0: array([ 42, -10,  -9,  72, -21, -62, -43, -73, -23,  30, -11,   1,   4,
       -20, -53, -14])
1: array([-41,  24,  19, -25,  25,  26, -13,  15,  -2, -14,  14, -37,  -5,
        13, -22,   3])
2: array([ -6, -42,  -3,   3, -37,  40,  -8, -53, -26,  -9, -10, -45,  51,
        -7, -12,   4])
3: array([-11,   9,  28,  94, -18,  -7,  52,  -2, -16,  -8,   5, -17,  21,
       -42,  50, -67])
4: array([  3, -58,  67, -42, -27, -65,  12, -12,  66, -69,  47, -22, -10,
        50, -15, -22])
5: array([-57,  26,  17, -69,  43,  28,   6,  43,  27, -23,  24,  19,  17,
       -16,   9,  29])
6: array([-22, -30,  11, -93,  28,  89,  -8,  30,  -4, -22,  -1,   5,   9,
        52, -18,  25])
7: array([-60,  19,  21,  17, -46, -13, -41, -32,  11, -13,  23, -34,  -6,
        49,  -1, -46])
8: array([-14, -12,  19,  23,  -4, -10,  14, -26,   4,   2,  -9, -39,  19,
        40,  20,   7])
9: array([ -24,  -50,  -10, -123,   38,   84,  -42,   19,   -1,  -18,    0,
         44,   21,   60,  -37,   44])
10: array([-12,  14,  53,  83,  19, -20,  35, -12,  -5,  -5, -41, -53,  29,
        -1,  55, -13])
11: array([-74,  36,  55, -11,   0,  14, -18,   9,  -3,   3,  -7,  23,  26,
        12,  18,  35])
12: array([ 65, -11, -55,  22, -49,   6,  73, -37,  -1,  34, -13, -34, -34,
        17, -15, -34])
13: array([ 43,  14, -51,  27,   0,  -8, -57, -32, -72,  37, -51,  -1, -18,
        -7, -23,   8])
14: array([-33,  60,  15,  65,  36, -27, -22,  30, -49,  -5, -18,  16,  41,
       -39,  38, -18])
15: array([ 26,   2,  39,  25,  -8, -31,  46,  -3,  45, -13,  45, -65, -18,
       -56, -24,  13])
16: array([ 18, -22, -70, -46, -13,  12,  16, -29, -37,   2, -47,   5,  17,
         5,   3,  -3])
17: array([-13,  38, -78, -37,  45,  65, -10,  30,   7,  26,  15,   9,   4,
       -25,  14,  32])
18: array([-17, -62,  15,  19, -72,  -4,  18, -48,  24, -11, -54, -32,  36,
        -2,  10, -20])
19: array([ 47,   0,  24,  19,  30, -15, -18,  25,  14,   6,  23,  17, -62,
        37,  -9, -17])
20: array([-66,  24,  17, -56,  37,  44,  -3,  40,  23, -15,  26,  16,   7,
       -23,  22,  27])
21: array([  5, -29,  75, -28,  36, -43, -16,  36,  20, -37,   8,  45, -11,
        43,  16,  19])
22: array([ 20,  15, -11, -10,  22,  52,  12,  39, -17,  35, -32,  35, -44,
       -48,  -8,  31])

array([ 23, -39,  66, -12,  27, -77,  -8, -17,   3, -55,  12,   9,  26,
        34,  25,  15]) 21 4 8 19 1
array([-13,  26, -73, -42,  44,  71, -25,  33,   3,  25,   6,  12,   6,
       -16,  16,  40]) 17 22 20 5 1
array([ 31,  28, -30,  17,  20, -84,  -1, -17,  38,  -6,  46,  15, -28,
         2,  33, -24]) 19 8 15 0 21
array([-58,  68,  20,  60,  22, -33,  -9,  26, -39,  -3, -21,   2,  49,
       -31,  49,  -9]) 14 10 11 3 8
array([ 75, -17, -60,  24, -50,   3,  79, -43,   9,  38,  -9, -38, -29,
        31,  -8, -28]) 12 16 8 18 2
array([  4, -12,  85,  -9,  38, -50,  -2,  36,  26, -36,   4,  29, -21,
        22,  30,  24]) 21 19 11 8 4
array([ 51,  -5, -18,  75,  -8, -59, -37, -58, -28,  32,  -8,  10, -13,
       -10, -38, -24]) 0 13 19 8 12
array([-32,  26, -34,  -3,  15, -29, -40,   8, -36,  -6, -30,  27,  44,
       -28,  21,  11]) 14 11 16 13 1
array([ -5, -53,   3,  -4, -31,  39,  -5, -56, -10,  -8,  -6, -53,  45,
         5, -11,  19]) 2 8 18 16 1
array([ 54, -20, -34,   5, -28,  51,  78,  -7,  33,   7,  33, -73, -28,
        69,  -2, -35]) 12 8 19 15 2
array([  0, -71,   4,   7, -64,  -8,  17, -33,  18, -16, -46, -20,  34,
        -2,   0, -20]) 18 2 8 16 12
array([ 32, -13,   6,  55,  -9, -52, -35, -53, -19,  23,   1,   7,   1,
        15, -38, -15]) 0 13 8 19 7
array([-71,  26,  53, -10,   4,   0, -23,   7,  -4,  -4,  -9,  34,  38,
        19,  24,  40]) 11 20 5 1 8
